A single turn carries every row of the set below to another of its rows. Some are shown first; where does it send the rows asked next?
Z_252: [  7  -1  -6 -21  -3  12  10  15 -23   2   0 -21   4   2   1  -6 -20 -10
 -17  19   4]
Z_304: [  1   2   1  -3  -6 -12   3  -8   9 -12  13  -8  -9   6 -13  16  -3   2
  17 -27   9]
Z_178: [  8 -10   3   3  -6   7   3  -3   4 -23   5 -16  -6  20 -15  16  -4  11
  16 -23   8]
Z_790: [  5 -11   4  10  -7  -3   0   0   6 -22  15 -18  -7  20  -9  11   2  14
  10 -18  14]
Z_843: [  6 -15  -2   5   6   2   9  -6   9 -11   3 -12   3  11 -20   7  -9  -1
  15 -29  10]
Z_898: [-11  -9   2  -6  -5  -6   9  -2   0 -14   2 -25  -8  13 -19  16   7   4
  16 -16  13]
Z_99: [ 21 -10   5 -17   3 -17  18  18 -17  -1   6  11 -16   5  -2   0  10   6
 -15  20 -24]
Z_587: [  1 -14   5   0   7   3   2  -1  10 -11  -7 -13  -2  11 -19  17  -4   2
  13 -26  19]
Z_882: [  6 -17  -9   1   7   9 -16 -18  -4 -12   0   7   7   0   6  -1   8   1
 -15 -13 -25]
Z_552: [  0 -21  -1  -5   6  16 -22 -10  -8 -16 -15   2   0   6   6  11  19  10
 -18  -5 -15]
Z_114: [ -7 -25  -6  -7  13  12 -15 -12  -8  -7 -19  -1   7  -1   0   5  17  -1
 -16  -7 -14]
Z_875: [  1 -17  -6  -5  15   8 -20 -16   1  -4 -11  12   7  -7   3   5  10  -4
 -16 -15 -15]
Z_33: [ 10  14  -6 -29  -6   8   5  10 -18   3   1  -9  -2  -6   3   5 -23 -13
 -13  12   0]
Z_377: [ 20 -12  12 -19   8 -16  11  24 -12   1  -3  14 -20   5  -1   9  13   9
 -19  21 -13]
Z_745: [ -2 -14   2  -3  -2   7   7  -1   1 -18  -6 -21  -5  17 -21  18   0   7
  16 -21  11]
Z_730: [ 18 -21   8 -13  15 -16  16  25 -11   7  -4  10 -12   5  -5  -2  12   4
 -21  20 -11]
Z_945: [ -1  -4  -2  -7   7 -15  14   4 -23  18  11  15  -3  -1  17  -9   1  12
  -2  25  -4]
Z_488: [ 23   4   4 -12  -3  14  -8  20 -10  -4   4  -5  -3   7  11   5 -24   0
 -24  14  14]
Z_346: [  1 -10  -8  -9  -1  11 -17 -18 -11 -17  -6   4   0   1   6  10  15   5
 -12  -9 -28]
Z_714: [ 19 -12   5 -17  15 -23  17  19  -8  11  -1  18 -12  -4  -5  -1   6  -3
 -17  14 -16]
Z_150: [  3   3   5  -9   4 -14   4   7 -19  15   8  21 -11   1  22   3   2  17
  -5  25   1]
Z_902: [ 28 -12   7 -10  10 -19  13  19  -7   4   9  19 -13   3   1  -3   4   4
 -20  15 -19]
Z_232: [ -2 -16  -3   8   5  -9  10  -5   8  -9  12 -19   4   9 -18   0  -2  -1
  12 -23  13]
Z_110: [ -5  -3   3 -13   9 -14  10   7 -22  20   0  15  -8  -3  16   1   5  11
  -4  26   3]
Z_211: [ 19  -4  -3  -9   1  14   4  17 -14   1   8 -13   8   5   6 -10 -26  -6
 -23  15   8]
Z_425: [  4  -7   5  -1  12 -13   6  10 -15  19   8  21  -4   1  20  -4   1  16
  -8  24   7]
Z_321: [  0  -9   4  -2   6  -9   9  11 -23  13   7  11  -5   7  19  -5   5  19
  -7  30   2]
Z_692: [  7  -4  -1   0  -3   1   6  -8   7 -16   6  -9  -4  12 -17  15 -10   2
  19 -29   5]
Z_904: [ -1 -12  10   3   6  -7  -3   2  14  -8   0 -11  -6  10 -14  18   2   4
   8 -23  27]
Z_147: [ 14  11   4 -25   1   8  -5  16  -8   6  -5  -1  -5  -5   7  10 -23  -9
 -20  10  15]

Z_178 moves to Z_745
Z_898 moves to Z_904
Z_714 moves to Z_902
Now these:
Z_252 moves to Z_147
Z_321 moves to Z_110
Z_346 moves to Z_552

